which system made each run
q629, trace 1 (11 x 18)
[16 25 -33 0 5 4 24 13 51 32 39 -18 -3 -50 -10 33 -5 -33]
[0 28 -10 7 36 14 -57 -7 37 -6 6 55 -4 33 -32 -4 -13 -10]
[22 49 -8 34 -9 -31 -37 32 -50 -5 -25 9 -14 1 22 30 33 5]
[30 20 -11 -21 -27 -10 17 -14 16 23 28 -30 -57 17 36 52 -29 -17]
[12 -40 6 -37 -4 12 -41 -25 21 -30 -24 44 -4 34 45 -4 -19 -19]
[32 2 3 28 -34 -14 17 -2 -25 -18 -58 -1 44 -41 54 2 -15 -5]
[35 11 -1 -16 -9 21 51 -24 37 60 -12 -26 36 5 -14 -3 -44 -31]
[-3 -17 -32 -29 44 35 -44 13 2 38 -28 29 60 7 -26 -27 26 -24]
[-7 36 -69 39 26 -19 -24 22 -41 30 11 -14 22 -52 -15 11 -4 7]
[-12 27 -25 6 29 -30 -26 -33 -10 46 49 -13 -43 54 -37 15 -48 -2]
[-28 -35 13 -23 16 -43 -64 -10 -62 -6 -10 18 -32 48 27 27 29 10]
q104, trace 2 (11 x 18)
[-12 -25 -18 30 -10 -46 -9 17 -22 -16 4 -3 53 -35 -13 -52 4 -3]
[7 26 4 30 7 -37 -5 22 29 4 8 -6 -20 -26 -71 -3 -22 -21]
[-38 0 -3 -24 20 7 -26 47 2 -11 -11 15 -50 32 -48 9 39 15]
[-37 -7 -28 9 -29 -37 -1 21 -39 -42 24 -7 -32 14 36 2 13 37]
[17 7 12 18 -36 -14 20 -17 18 -39 20 -11 -43 24 10 -28 -67 11]
[30 -24 61 -13 -3 49 15 1 -7 -28 -54 -13 -33 1 -3 -20 -5 13]
[2 10 -8 5 1 52 51 12 -43 9 -33 -38 14 -43 18 8 15 38]
[8 13 -45 9 14 47 10 -14 -3 31 30 -32 49 -7 -29 -56 -28 10]
[23 -32 13 17 44 3 -61 -8 -26 18 27 -16 21 -28 -46 -50 17 -25]
[-10 17 8 24 70 -33 -9 12 -27 44 43 -2 -42 -28 -22 37 27 -19]
[-45 1 -21 -19 49 -24 18 12 6 33 58 39 -51 64 15 -2 6 -3]
q105, trace 3 (11 x 18)
[7 19 17 11 -26 17 -2 -14 0 -15 -4 -19 37 -13 -1 24 28 14]
[6 18 -15 -4 -22 15 17 -11 28 3 41 -15 9 12 11 -2 -3 3]
[14 -21 2 -15 0 13 -44 -11 16 -14 31 2 -3 9 2 -14 9 -17]
[18 0 17 17 12 7 -18 -21 -13 5 17 -24 20 -36 -5 12 14 -6]
[-1 18 6 7 23 12 25 -19 3 22 40 -4 -9 3 19 20 13 3]
[-4 -25 2 -9 10 -10 -8 8 0 -11 27 18 -7 3 42 -5 30 -13]
[19 -16 14 17 8 -33 7 -2 4 3 4 4 9 -42 20 4 -7 -32]
[9 18 26 9 30 -3 26 -3 24 23 -7 27 -4 2 7 24 3 -19]
[-8 10 -7 -1 -4 -4 3 33 12 -9 -22 37 17 -2 27 18 36 -6]
[14 21 -32 13 -22 -24 2 21 27 -7 -10 14 10 -21 11 7 -23 -18]
[24 35 -5 2 2 6 -25 0 24 3 -18 21 -20 18 -12 18 -28 -15]
q105, trace 4 (11 x 18)
[-10 -20 6 17 50 -10 -24 -21 -6 -7 8 12 -19 -28 -26 -6 -35 -6]
[-7 21 31 29 32 -18 13 0 -42 15 -7 6 -11 13 -1 14 23 14]
[-14 -7 -9 -13 -14 -15 43 38 -16 11 -8 -4 -21 4 37 7 23 4]
[-4 -35 -2 -14 -6 -16 16 13 29 -23 -16 20 -21 -12 18 -16 -34 -17]
[12 2 36 17 7 -8 -1 -3 12 -13 -47 25 19 0 -21 -13 -13 -8]
[1 35 -5 7 -11 13 23 26 6 18 -34 1 31 8 -20 0 21 9]
[-18 14 -56 -20 -17 21 -6 31 24 -6 2 3 -3 11 -14 -11 -4 9]
[3 2 -29 6 -5 1 -56 -3 -4 -26 4 -4 -16 -1 -29 -15 -28 6]
[21 22 11 19 3 9 -24 -20 -38 8 -2 -36 -19 6 -21 11 -13 19]
[-3 -3 7 -17 -4 33 19 -14 -34 8 10 -35 -30 21 27 10 11 29]
[-8 -55 4 -20 -7 15 13 -21 -14 -19 14 -13 -1 2 43 -29 -9 6]
q629, trace 5 (11 x 18)
[47 40 4 30 -30 20 31 25 14 -11 0 -13 11 -27 32 -12 11 -2]
[52 13 7 -9 14 42 -1 6 41 23 16 3 -9 9 -10 -31 -11 -35]
[35 12 -7 13 47 40 -40 19 -17 7 -16 31 5 -16 20 -16 27 -13]
[32 48 -27 35 26 5 11 4 -20 32 29 4 -22 -13 41 10 -14 -4]
[21 2 -6 -5 36 -13 -13 -10 -1 36 23 33 -33 52 34 -12 -23 -31]
[7 -20 5 5 28 -38 -9 9 -34 11 -30 41 -11 -6 62 14 6 -23]
[-2 5 -6 3 5 -33 61 -13 11 28 -17 17 -3 -12 49 37 -44 -18]
[-19 -17 -8 -28 7 -22 23 3 35 26 -44 48 27 37 4 -3 -26 -28]
[-17 -4 -40 -7 -6 -31 5 47 -5 15 -71 19 36 -31 -12 12 1 -15]
[-18 29 -57 -15 -6 -3 12 13 21 35 -25 -17 -4 -11 -52 33 -47 0]
[-27 7 -49 -32 -1 13 -60 10 -11 5 -35 4 -13 51 -54 5 -17 17]
q104, trace 6 (11 x 18)
[-5 -15 6 -36 -40 3 47 7 24 28 -34 -26 33 2 -9 19 7 -13]
[-21 -28 -30 -24 -19 23 -10 -7 34 -17 -8 -7 52 -37 -18 6 1 0]
[-8 18 7 27 -6 -5 -37 -21 16 -27 18 -5 48 -25 -41 14 17 8]
[-3 25 18 -3 -12 -17 -30 1 4 9 29 -30 -9 23 -46 31 35 -3]
[-21 -16 -11 -37 -13 -6 -24 -3 -1 -5 42 -20 -47 25 9 35 22 4]
[-8 -13 12 -3 -11 2 2 -41 4 -38 41 1 -37 19 52 17 -16 17]
[27 -6 62 4 -13 23 40 -42 10 -17 -3 -4 -11 20 42 -3 -13 9]
[28 -16 37 -21 -8 49 58 -9 5 20 -31 -25 25 -15 28 0 14 -3]
[9 -6 -23 -7 12 55 30 -2 16 28 -2 -16 63 -49 5 -12 13 -7]
[11 12 -19 20 27 18 -31 -6 17 22 33 0 71 -33 -35 -29 23 -24]
[8 17 -1 17 32 -36 -53 17 7 32 47 7 7 -10 -39 12 50 -38]
q901, trace 7 (11 x 18)
[0 -33 75 13 -10 0 9 -2 -28 -40 0 -16 8 2 0 -31 52 19]
[-8 -12 55 6 -14 -8 77 3 49 -12 29 -18 -5 -28 -16 -3 11 -4]
[-11 -25 23 -29 20 44 4 -1 73 -16 20 32 17 17 -36 -31 21 -15]
[14 13 8 25 16 34 -27 34 27 -28 -7 13 33 -59 -42 -19 51 -5]
[7 68 -33 28 12 13 0 35 48 -2 49 7 -37 -24 -30 15 6 -5]
[16 29 -33 -9 4 36 -57 36 6 -25 37 29 -48 41 27 -19 31 6]
[59 20 3 36 -33 -2 -14 42 -38 -40 -3 -13 -44 -22 64 -21 11 3]
[65 24 27 6 -34 5 59 0 11 14 5 -19 -54 37 52 -18 -42 -16]
[49 -27 33 -41 -12 59 33 -2 1 28 -43 2 25 43 52 -37 14 -20]
[42 -13 3 -1 9 35 60 6 11 45 -46 -11 72 -68 25 -15 -1 -32]
[10 24 -48 -7 64 28 18 -19 44 89 6 24 48 -14 -21 5 -41 -47]
q901, trace 8 (11 x 18)
[-9 11 30 10 -26 -20 53 -16 -9 6 22 -19 -1 40 23 0 8 17]
[-3 -62 24 -38 -17 2 18 -7 14 -1 10 -10 25 8 15 -28 22 -21]
[12 -32 35 2 19 13 12 -22 27 -3 -17 -4 30 -50 -24 -5 -12 -23]
[-15 33 10 14 40 21 8 -12 38 21 5 20 28 -1 -49 17 6 -1]
[-29 18 -37 -1 18 8 -35 29 7 -2 29 22 22 -4 -13 11 59 4]
[-2 11 -36 20 2 -31 -42 25 -3 -29 38 8 -37 -32 9 9 4 -5]
[23 24 13 17 -8 -22 -31 0 -8 -31 17 11 -71 41 18 4 -24 2]
[24 9 50 -2 -46 -4 19 14 -27 -27 -27 -13 -29 45 44 -2 28 17]
[23 -23 28 -22 -62 4 74 10 28 -10 -22 -26 10 -4 41 -11 -7 -10]
[26 -30 9 -36 -12 48 26 -23 57 14 -27 -5 46 -3 -12 -29 -34 -31]
[22 15 -14 1 32 63 -12 -12 16 39 -32 -9 73 -38 -51 -3 8 -11]
q986, trace 9 (11 x 18)
[1 -11 37 -15 -29 -15 -12 -24 10 -11 6 -38 -6 2 -31 37 12 -7]
[-21 -3 18 -15 -21 2 -11 -25 41 -34 22 3 -2 17 -14 28 9 6]
[-1 3 25 13 -35 -11 -9 -14 25 -37 29 -6 32 12 -7 -11 20 3]
[21 7 32 6 -27 3 1 -8 27 -9 22 -32 16 -13 -27 1 17 -11]
[-1 10 13 -11 0 29 -12 -6 34 -5 28 -11 5 -3 -27 20 32 1]
[-3 11 5 7 -6 15 -14 -10 8 -20 39 -5 17 -7 10 15 42 11]
[26 18 14 12 -10 -5 -7 -7 3 7 41 -16 -1 1 19 11 29 -13]
[23 2 33 -8 6 13 -13 -4 5 9 15 0 -9 14 15 15 34 -16]
[8 -7 36 -7 -1 16 9 -10 7 -15 1 10 2 0 38 24 35 1]
[20 5 21 2 -11 3 29 -2 30 1 2 18 18 -4 39 13 16 -19]
[25 3 17 0 6 9 5 3 24 14 -15 21 37 -11 10 2 21 -26]
q986, trace 10 (11 x 18)
[13 -8 -15 -11 8 39 -4 42 -52 -1 -37 -30 -22 -36 11 1 33 19]
[10 6 -51 -18 10 25 13 11 6 7 13 7 -51 -9 53 13 -31 -3]
[25 -4 -14 6 29 19 -19 6 -25 9 -6 36 1 45 40 -57 -10 -5]
[23 -23 31 6 14 22 40 -5 -48 15 -39 -23 -2 -15 30 -23 -10 8]
[-15 -7 -17 -31 27 22 65 1 21 44 -18 10 -13 8 18 14 -32 -9]
[-33 -28 -29 -6 44 -2 2 2 -9 22 -16 45 51 6 11 -33 -3 -6]
[-3 -6 -1 37 29 -44 21 -11 -38 25 -18 -8 26 -45 -3 -2 -29 -8]
[-19 27 -21 2 30 -37 8 12 -6 46 -26 11 -29 14 -35 39 -29 -12]
[-49 -17 -26 -11 4 -41 -40 20 -35 -17 -37 26 -3 15 -7 16 10 15]
[2 -14 -10 20 -40 -62 -10 3 -18 -42 -20 -7 -29 -18 17 4 -50 -3]
[19 8 2 -9 -27 -13 -16 17 28 -17 -32 10 -41 44 -38 -27 -53 -11]
q941, trace 11 (11 x 18)
[-17 -15 10 -13 -25 -18 12 8 -23 -17 -6 -25 -40 5 16 26 5 19]
[-11 -11 13 -7 -24 10 22 -34 12 -34 0 -2 -11 16 32 11 -27 21]
[14 -24 30 -4 -27 27 0 -21 15 -36 -2 -5 27 11 6 -39 -1 7]
[4 -21 22 -8 -2 39 12 0 18 -6 1 -34 17 -25 -46 -27 6 5]
[-24 3 -18 -8 38 40 1 -2 24 15 29 -6 1 -5 -52 -9 4 11]
[-28 1 -42 5 35 -2 -28 7 -8 13 53 9 12 -1 -14 -21 21 2]
[-6 -6 -16 19 19 -52 -7 6 -32 22 55 -16 -18 -11 12 -2 8 -15]
[1 -7 31 5 18 -42 15 -6 -24 10 30 3 -54 17 44 27 12 -12]
[1 -17 44 -3 -10 -11 41 -3 5 -27 -7 25 -18 0 74 19 24 0]
[26 -8 48 6 -28 7 54 -2 50 -33 -25 22 21 -23 35 -12 -7 -16]
[29 10 39 4 -8 35 13 17 68 -26 -34 23 21 -14 -41 -28 2 -21]
q941, trace 12 (11 x 18)
[2 -16 -27 -50 20 38 39 49 21 52 9 -13 -19 -21 7 6 33 -25]
[-1 -10 -35 -2 57 2 -22 -16 30 17 15 48 -1 -38 23 16 -33 -35]
[32 27 22 51 32 -38 -31 -3 -25 13 4 30 28 -8 17 -7 24 -23]
[21 30 17 9 -5 -30 43 49 -15 39 -24 -7 -14 -1 12 25 40 -20]
[-1 8 -23 -24 -4 -9 25 26 40 6 -38 42 -29 6 36 41 -19 -22]
[23 12 -7 20 -23 -13 -35 1 18 -41 -48 48 24 -9 30 0 -23 -16]
[44 41 18 28 -41 -4 -7 15 -8 -10 -55 -21 18 -4 -26 -4 -6 -1]
[8 37 -25 -25 -19 41 2 26 7 14 -43 -17 -20 31 -37 15 -13 16]
[-12 0 -74 -26 -6 36 -44 2 -12 -8 -22 2 10 12 -1 -4 -28 20]
[20 -3 -37 15 -4 -3 -47 -35 -57 15 0 -37 20 2 -6 -17 -45 9]
[8 -15 13 -14 17 9 -13 -30 -69 44 -5 -46 -16 40 -7 3 -3 14]

runs to name
trace 13 (2 x 18)
[34 21 42 26 40 15 -25 -33 -26 -5 -4 29 -16 14 42 19 6 0]
[27 18 10 -5 12 1 40 -7 -28 60 -16 -2 -3 32 51 21 3 -12]
 -> q104
trace 14 (2 x 18)
[4 4 6 7 -7 4 -6 3 -7 11 -15 -25 44 -24 -35 1 26 0]
[-10 13 -16 -2 10 20 -10 -11 11 18 34 -27 11 -8 -38 13 17 4]
 -> q629
trace 15 (2 x 18)
[-12 -9 22 -4 14 41 34 -32 5 -15 16 4 1 -1 40 10 10 24]
[14 -9 30 8 -6 19 42 -23 8 8 16 -12 42 -2 26 -25 12 -1]
 -> q104
trace 16 (2 x 18)
[47 24 -54 21 3 34 -26 -18 1 22 34 -11 40 -19 19 -34 -31 -17]
[50 13 -7 29 44 -3 -53 -28 -32 50 19 1 19 16 -5 -36 -23 -29]
 -> q629
trace 17 (2 x 18)
[3 -4 -12 -19 31 -11 -21 11 -42 52 14 -21 -40 30 -11 12 12 -14]
[-29 -30 -22 -17 28 -12 -22 -17 -29 -7 21 12 -37 -3 39 31 -5 7]
 -> q629
trace 18 (2 x 18)
[8 -13 -30 -6 -21 -2 -17 11 -8 -9 17 -35 -11 -26 -3 -4 -6 -3]
[9 -6 13 4 9 16 -21 -39 1 -13 10 -13 -12 8 -16 -7 -35 7]
 -> q629
trace 19 (2 x 18)
[17 -56 41 9 -10 -15 -55 -38 -10 -67 -4 3 -6 -25 17 -18 -18 -7]
[11 19 80 33 -6 28 41 -27 -16 -18 -7 -43 8 -17 -23 7 26 36]
 -> q941
trace 20 (2 x 18)
[-7 1 -19 -29 -34 7 26 10 -4 21 -4 -52 -5 -4 -11 28 3 8]
[-31 -27 -3 -26 -7 17 -6 -29 23 -34 19 -1 -19 22 -5 0 -24 17]
 -> q105
trace 21 (2 x 18)
[52 37 2 -1 -36 5 -6 -11 10 31 -31 8 39 45 22 3 -9 -24]
[34 -17 -13 -41 -27 27 -30 24 -1 16 -59 -18 14 -7 -7 10 14 -27]
 -> q941
trace 22 (2 x 18)
[-18 -9 -4 -35 39 29 22 12 10 23 -39 8 -57 2 -21 30 -26 0]
[-38 2 -44 -19 5 32 2 24 -15 -24 -39 33 -10 22 22 1 -2 40]
 -> q629
trace 23 (2 x 18)
[-9 -9 -42 -5 -27 -9 -9 -9 21 -4 27 -47 11 -37 -46 0 -39 -3]
[-11 19 -30 10 21 10 -53 -19 4 -2 43 -11 -12 24 -62 -18 -22 12]
 -> q986
trace 24 (2 x 18)
[8 -17 34 37 -14 -4 1 3 -28 -52 21 -30 -8 -16 -13 -58 4 24]
[9 15 14 -12 -11 21 50 23 30 11 30 -40 -53 8 -33 -12 -4 3]
 -> q986
